In the rows, 128 means zero.
These are runs of 6 systems, one row a step. Runs of the same system follow the same rule from any start.
q_732, run 1, 11 rows:
[[193 157 142 128 111 136 166  94 157 156 158  93  76 164 114 135 146 128
  121 158]
 [162 105 167 120 110 162 102  52 102 155 101 155 106 153 124 141 143  97
  128  84]
 [ 67 135 129 123 183 131 107 113 121 135  41 148 135 129 162 118 130 121
  135  90]
 [107 161  91 134 145  81 152 161 173  78  95 127 132 111 160 118 169 113
  105 166]
 [152  72 123 156  67  90 125 132 120  90 170 120 129  95 136 134 161 108
  117 176]
 [102  69 129 167 115 134  91 134  64 150 173 141 113 119 120 152  86 167
  126 123]
 [103 165 117 118 147 147 125 190 141 138 139 156 125 156  91 147  73 173
  101  83]
 [176 154 164  79 110 145 158 179 189 117 131 108 157 131 112  93 115 112
  134 111]
 [186 123 168 119 142 139 132  86 109 163 134  78 133 111 159  80 113 107
  164 167]
 [137 166  89 154 162 130 112  40  90 165 105 127 102 136 119 139 114 120
  111 138]
 [ 87 137  83 124 108 119 140  95 161 118  73 155 120 125  85 149 165 108
  116  69]]
q_669, run 2 (11 x 20):
[[109 134 167  85 162 160 186 130 141 147 140 124 120 129 195 100 111 161
  143  99]
 [174 180  92 135 142 176 170 132  90 142 168 160 135 154 130 127  82 137
  116 124]
 [175 140 103 133 106 127  80  96  91 136 144 107 177 109  68 122  96  93
  136 148]
 [ 84 129 109 100 108  87 104  68 145 141 101  58 139 107 129 132 159 109
  148 136]
 [100 142 100 113  95 116 171 112 161 119 105 153  77 147 166 146 188 115
  126  87]
 [172 114 164 135 104 160 113 175 106 114 119 198 114 168 154 132 146  99
  140 102]
 [126 126 178 139 180 159  81 149 100 119 101 120 187 165 131 132 117 132
  138 170]
 [ 97 148 113 126 184 125 163 107 165  87 124 109 180 104  94 134 138 156
   94 168]
 [138 106 112  98  97 113 173 114 153  89 200 144 132  61 124 119 141 137
  118 106]
 [116  92 140 108  89 148 121 110  72 165 184 129 116 128 166 134 107 141
  173  85]
 [116 148 116 147 148 176 128  87  93 187  86 126 115 180  95 142 103 133
  152  99]]
q_198, run 3 (11 x 20):
[[132 125 100 140 109  84  98 122 117 140 104 152  67 103 148 108 169  84
  176 105]
 [ 65 108 107 146  96 108  97 202 128 113  87 149 127 158 139 151 144 122
  133 107]
 [ 98  72 146 147  97 141 164 170 168 112 107  94 170 125  79 132 119 149
  107 134]
 [144  85 190 121 156 118 158 116 169 130 158  85 109  83 129  99 134 161
  132 161]
 [147 152 146 115 181 115 125 161 114 120 186 166  90 108 189 110 106 161
  121 138]
 [155 164  89 130 121 139  98 167  79 135 161 156 158 122 117 120  51 124
  110 116]
 [147 142  96 146  97 119  92  98 103 171 126  66 138 143  74 139  98 109
  134 156]
 [134 135 111 158 107 103 135  84 140 140 133 109  57 169 120 171 183 129
  121 162]
 [140  95 131 141  83 128 146 124 141  99 121 198  80 130 141 152 165 114
   89  83]
 [112  79 159 113  94 126 112 147 142 141  66 132 138  98 150  95  94 106
  106  69]
 [ 92 136 131 129 147 111 154 173 160 152  75  62 138 126 165  89 103 138
  133 155]]
q_319, run 4:
[[128 105  94 193 162 126 190 130 137 116 103 139 110  94  91 102 157 132
  150 160]
 [153 107 109 179 138 123 112 155  77 103 182 202 101 115 118 144 129 141
  126 144]
 [112 137 142 119 110 106  53 198 112 152 156 132 102 158 128 151  85 150
  125 109]
 [113 141 149 128 119 120 138 158 183 175  93  55  96 170 103 129 110 152
  122 137]
 [163 115 124 182 129 156 206 111 148 124  95 115 122 147 118 126 135 129
   80 172]
 [157 103 122 170 128 133 122 146  84  95 114 190 147 111 172 119 107 106
   71 142]
 [ 84 133 124 124 153  78  61 184 118 127 103 139 116  98 175 109 101 129
  127 121]
 [ 67 140 100 140 148  80 136 160 175 134 119  86  91 121  95 133 155 159
  157 148]
 [135  87 108 186  94 140 178 139 140 112 154 136 108 142  61 161 161 147
  126 149]
 [156  73 161 169 100 165 110 152  77 141 141 173 118 153 129 143  94 137
  103 115]
 [112 152 166 122 170 136  88 170 118 169  93 124 111 163 172 116  69 150
  108 116]]
q_288, run 5, 11 rows:
[[183 152 129 147 162 153 111 148  77 105 145 144 188 137 147 111 101 110
  124 185]
 [127 116  99 131 136 101 121  98 111  89 150 106 196  60 126 111 117 116
  107 174]
 [ 90 109  92 103  76  78 112  89 153 134 137  82 129  74  99 133 126 122
  117 105]
 [120 123 116 117  53 109 113 132 156 159 102 116  74 159 106 147 152 104
  143  74]
 [149 129 155 155 119 145 133 160 134 131  71 161  85 196 153 137 175 102
  142 125]
 [129 124 171 156 202 144 141 151 133  93  95 167 131 144 167 125 146 146
   97 166]
 [ 97 111 152 119 192 135 139 137 136 106 156 145 160  80 121 117  86 184
   92 125]
 [102 112 104 109 115 144 142 123 104 159 182 117 144  90  95 119  64 162
  148  81]
 [145 148  70 146  82 139 130 110  78 176 154 106 110 151 101 132 112 112
  182 121]
 [182 173  97 155 119 108 119 118 122 127 122 113 108 159 118 131 173  83
  154 189]
 [158 140 155 116 135  85 127 141 182  80 117 109 131 113 155 116 176 104
  102 182]]
q_319, run 6:
[[135  76 185 131 111 131 150 144 164  87  91 136 139 137 158 122 196 105
  129 144]
 [ 79  85 146 155 167 139 100 102  76 105 114 137 173 137 158 152 155 138
  139 169]
 [ 66 128 104 125 175 133  96 131 113 122 126 144 173  99  75 138  86 164
  124 101]
 [125 117 137 110 143 129 168 167 163 140 180 122 109  81  88  96  93 174
  153  98]
 [159 138 112 139 100 152 193 157 104 151 192 117 102 159 159 122 126 144
  171 149]
 [176 171  96 151  93 154 108 147  83 154 106 129 141 186 123 129 104  81
  144 138]
 [184 152 156 133 148 107  67 109 145 151  73 115 107 115 102 100 105  90
  103 136]
 [132 145 135 120 152  79 130  74 167 115 133 115  82 102 162 138 146 140
   60 159]
 [ 82 117  90 117  73 103 153 129 146  77 131 145 145 130 163 167 165 123
   77 116]
 [ 81  57 148 133  89 133 119 161 126 113  82 141 150 121 131 122 159 108
  168  88]
 [ 89  91 166 151 199 153 118 115 101 145 108 138 115 133 118 126 151 159
  191 134]]
q_286, run 7, 11 rows:
[[163 138 127 140 147 111 142 125 123 135 224 120  84 106 119 133 108 172
  117 168]
 [171 111 136 112  60 153 144 155 125 137 190 164 103 136 103 136 105 132
  130  73]
 [132 154  95 118  83 156 110 125  95 171  87 130 138 165 121 125  98  86
  157  75]
 [144 189  74 168 158 116 133 114 128 147  60 116 113 147 121 116 123  96
  113 161]
 [162 105 129 179 133  90 127 131 155  84 111 157  94 100 114 130 165 113
   75 168]
 [ 76  55 134 131  80  98 101 120 125  99 133 153 122  95 143 156 152 130
  104  94]
 [ 26 112 102 117 124 124 142 140 133 151 111  89 145 123 133 133 104 168
  148  95]
 [121 127 152 154 178 141 151 185 143 156 117  83 130 135 104  95  92 168
  159 166]
 [184 105 178 157 157 143  93 160  83 130 172 159 119 130 140 117  99 143
  129 167]
 [146 145  95 109 115 139 101 100  73 120 197 177 147 110 130 147  89 129
  103  98]
 [139 167  62 106  90 124 151 100 141 148 142 108 135 104  64 116 110 107
  148  92]]
q_198, run 8, 11 rows:
[[115 177 113  99 117 109 163 179 198 122 132 136  77 150 124 134 156 142
  134  96]
 [172  97 150 114  65 138 139 186 131  91 152 144 172 120 145 109 139  91
  140 128]
 [110  70 183 154 154 136  87 114  83 142 108  99 160 124 162 122 101 138
  121 170]
 [103 166 107 149 203 129 162 109 144 144 124 123 101 129 117 136  99 183
   84 148]
 [181 171  82 105 114 109 154 123 154 113 177 152 111  82  87 106 127 108
  131 105]
 [134 113 132 105  74 102  58 132  85 142 153 121 126 128 159 128 138  89
  180 119]
 [ 80 113 126 170 114 152 120 150  96 151  96 118 125 207 146 175 123 151
  115 139]
 [153 109 131 164 132 156 192 111 175 121  95 133 122 127  57 129 130 135
   83 126]
 [161 117 168  93 142  86 110 100 173 116 123 123  98  63 140  87 155 104
  130 119]
 [ 84 152 121  97 131 100 101 176 111 117 140 137 131 134 226 128 118 134
  127 122]
 [113 121  78 159 105 165 171 167  92 127 136 123 190 137 116 128  75 138
  122 137]]
q_286, run 9, 11 rows:
[[145 125 118 157 128 144 126 119 150 115  66 124 165 134  36 128 149  95
  133 138]
 [118 105 147 153 138  75  56  92 120 139 107 111  76 125 134 143 167 118
  132 165]
 [ 78 132 110 121 122  90 145 151 151 110 163 142  86 127 175 161 128 173
   71 124]
 [107  91 149 108  93 145 159 195 167 116 122 113 177 112 103 110  90 142
  117  91]
 [127  96 162 137 145 151 101 119  79 176  92  88 157 124 148  90  89 117
  178 139]
 [143 167 107 156 208 135 145  94  86 139 160 155 101 123 153 123 109 156
  124 164]
 [173 141 113 126 124 130 141 153 146  82 192 188 125 102  63 136 140 131
  126 111]
 [131 111 110 107  44 116  82 122 107 140 141 112 140 136 103 143 146  83
  177  99]
 [100 167  83 142 108 126 148  98 120 173  96  77 100 183 155 152 122 130
  117 144]
 [157 137 150 161 154 135 161 158 185 122  82 139  95 147  97 126 123 142
   63 143]
 [136  73 179 128 125 105  63 148 125 105  95 169 129  92 141 110 128 102
  106 104]]
q_732, run 10:
[[149 173 114 156 194 176 168 123 104 159 105 167  99 155 129 108  97 144
  135 115]
 [172 186 106 102 140 123 115 126 155 103  98 165 139 122  89 112 162  75
  151 104]
 [ 99 103 133  99 118  90  97  91 130 127 117  79 150  84 139 106 168  98
  187 136]
 [ 72 125 100 151 134  97 134  91 110 147 147  86  88 141 171 162 142 165
  118 171]
 [124 117 112 155  78 143 150 135 137 106 132 169 106 183 114 189 150 138
   69 113]
 [129  67 191 128 118 161 124 183 130 104 109 174 156 131 124 117 136 123
  145  91]
 [134 149 156 123 205 122 104 177 113 119 142 132 151 105 166  90  95 147
  142 166]
 [170 188  87 114 127 107 117 107 128 110 168 104 166 109 103 129  95 113
   82 168]
 [128  90 107 124  75 149 163  69 125 149 142  95 155  97  71 125 112 121
  138  99]
 [ 96 122 121 139 152 155 182 119 117 178 128 136  69 135 136 116 129 162
  185  89]
 [151 197 118 109 134 126 119 155 139 126 120 166  86 185 153 142 169 102
  152 113]]
q_288, run 11 (11 x 20):
[[177 153 121 140 128 151 126  68  90 166 176 123 102 153 116 151  87 144
   91 143]
 [206 182 103 107 138 118 110 117 121 117 151 159 133  95 112  92 127  77
  150 126]
 [108 142 110 107 115  84 106 158 131 118 101  81 163 103 183  92 136  90
  162 160]
 [ 88 108 130 127  73 100  95 137 148 112 114  84 156 159 131 174 128 132
   64 151]
 [144  78 153 135  84 147 139 101 156 108 101 169 123 127  78 148 152 111
   88  79]
 [109  95 146 143 163 137 143 102 119 153  73 167  74 107 158  97 151 122
  166  85]
 [ 81 163 122 142 196 115  97 167 113 146 128 145  87 159 149 142 112 175
  135 137]
 [139 147 125 136 148 157 149 200 137  98 177 149 170 147  69 138 110 161
  134 142]
 [150  89 129 141 113 160 205 106 114 133 163  90 164  98 123  97 118 134
  159 156]
 [147 146 103 126 118 106 131  43 105 166 166  88  88 113 155 135 112 131
  106 150]
 [175 200 102  88 107  95  84 128 153 124 139 145 107 128 111 126 126  87
  114 106]]
q_669, run 12 (11 x 20):
[[ 98 157 126  78 119  98  69  91 119 116 157  88 161 143 147 162 161 119
  147 152]
 [ 61 126 100 109  88 135 151 112 151 107 100 144 146 160 127 177 161 129
  101  78]
 [164  79 173 127  99 175 168 131 136 110  96 173 140 128 135 106 156  96
  140  87]
 [158 139 184 114 190 163 121 104  89 129 137 132 153 149 181 113 135 129
  158 166]
 [108 193  90 110 185 140 122 100 118 100 155 147 173 142 101 161 123 151
  104 143]
 [129 119 102  90  79 125 137 121 155  93 157 131 187  88  64 131 131 109
  128  91]
 [117  83 156  90  74 143 155  88 119 151 145  84 139 128 172 122 149 117
  174 112]
 [127 152 122 135 146 170 158  60  95 155 113 153  94 185 167 155 146 131
  123 114]
 [183 171 131 118 156 151  90 112 125 109 100 189 144 139  81 130 131  87
  114 100]
 [128 151 157  69 129 116  86 149 152 102 118  91 204 124 131 111 138  97
  157 141]
 [ 78 137 103 109 104 133 188 118 143  98 139  98 172 157 178 157 163 141
  115 149]]

Which system made each run below?
run 13, 2 rows:
[[121 144 119 131 166 101  87 104 116  73 170 148 156 121 120 171 151 144
   87 182]
 [101 125 105  94 105 136 127  62 111 127 187 140 142 110 112 169 106 151
   91  83]]
 | q_198
run 14, 2 rows:
[[100 146 144  76  74 126 108 168 171 116 129  97 162 180 115 165 135 128
  113 105]
 [127  72 177 132 105 155 165 107 154 144  79  65 162 131 115 104 138 116
  143 141]]
 | q_319
run 15:
[[163 118 168  89  92 119 110 122 122 139 158  94 145 112 190 111  78 120
   83 133]
 [148 135 125 100 128 165 192  73 119 153 130 134 135 100 172  92  87 127
  108  87]]
 | q_286
run 16:
[[125 167 100  93 117  65 111 181 168 110 138 106 124  87 143  93 136 107
  153 138]
 [101 110 133 115  51 117 139 185 158 127 113  76 152 163 158 139 120 122
  101 132]]
 | q_288
run 17:
[[142 112 155 123 135 119 109 149 159  63 111 145 195 106 112 129 130 114
   65 150]
 [ 81  61 146 128 126  96 115 130 115 120 145  98 148  64 175 108 109 147
  124 145]]
 | q_319
run 18, 2 rows:
[[107 164  75 132 111 107 157 104 155 154 104 120  81 134 128 142  97 140
   59 102]
 [158 124  83 132  54 102 174 134 152 133 121 118  99  95 136  95 143  82
  144 110]]
 | q_198
run 19, 2 rows:
[[174 138 122 166 103 136 181 197 162 136 120 101 104 158 101 108 128 123
  139 164]
 [182  83 165 166 127  96  93 141 128  90 140 143 121  96 121 117 153 108
  107 186]]
 | q_198
run 20:
[[ 92 146  79 147 104 140 159  99 128 115  93 155 129 171 137 178 146 125
   66 108]
 [134  87 169 123 118 139 119 176 158  90  78 177 150 110 114 107 137 103
  115  83]]
 | q_319
run 21 (2 x 20):
[[101 118  92 140 112 167 153 122  64 157 115 171 124 147 171 125 119 119
  172  78]
 [122 126 118 163 148 159 129 153 128 151  50 134 138 147  63 110 125 106
  177 106]]
 | q_198
run 22 (2 x 20):
[[165  88 113 186  98 149 153 106 120 120 107 180 103 128  77 144 140 109
   92 112]
 [159  97 200 114 163 110  65 112 126 138 110 124 115  92 133  91 136 107
  162 133]]
 | q_669
run 23, 2 rows:
[[113 138  87 136 141 152 176 191 108 132 153 157 143 102 127  93  81 149
  164  98]
 [174 188 100 117 121 126 136 185 134 136 171 117 125 141  95 103 123 114
  191 144]]
 | q_732
run 24 (2 x 20):
[[123  67 181 146  94 161 150 176 121 136  82 127 133 160 175 112 131 118
  143 119]
 [127 106 165 168 192 144 150 158 147 121  66 123 147 118 128  96 106 145
   99 163]]
 | q_198
run 25 (2 x 20):
[[ 99 102 115 133 114 159 168  73  96 114 167 160 130 144 163 176 138 159
   84 116]
 [108 118 111 140 123 181 169 168  97 101 120 194 166 159 141 139 132 130
  139  92]]
 | q_732
run 26:
[[167 109 139 113  93 140 144 100 137 106 205 143 120 127  72 153 177 127
  161 125]
 [141  92 205 104 122 148  76 103 101 148 138 160  99 158 156 147 137 130
  139  88]]
 | q_198
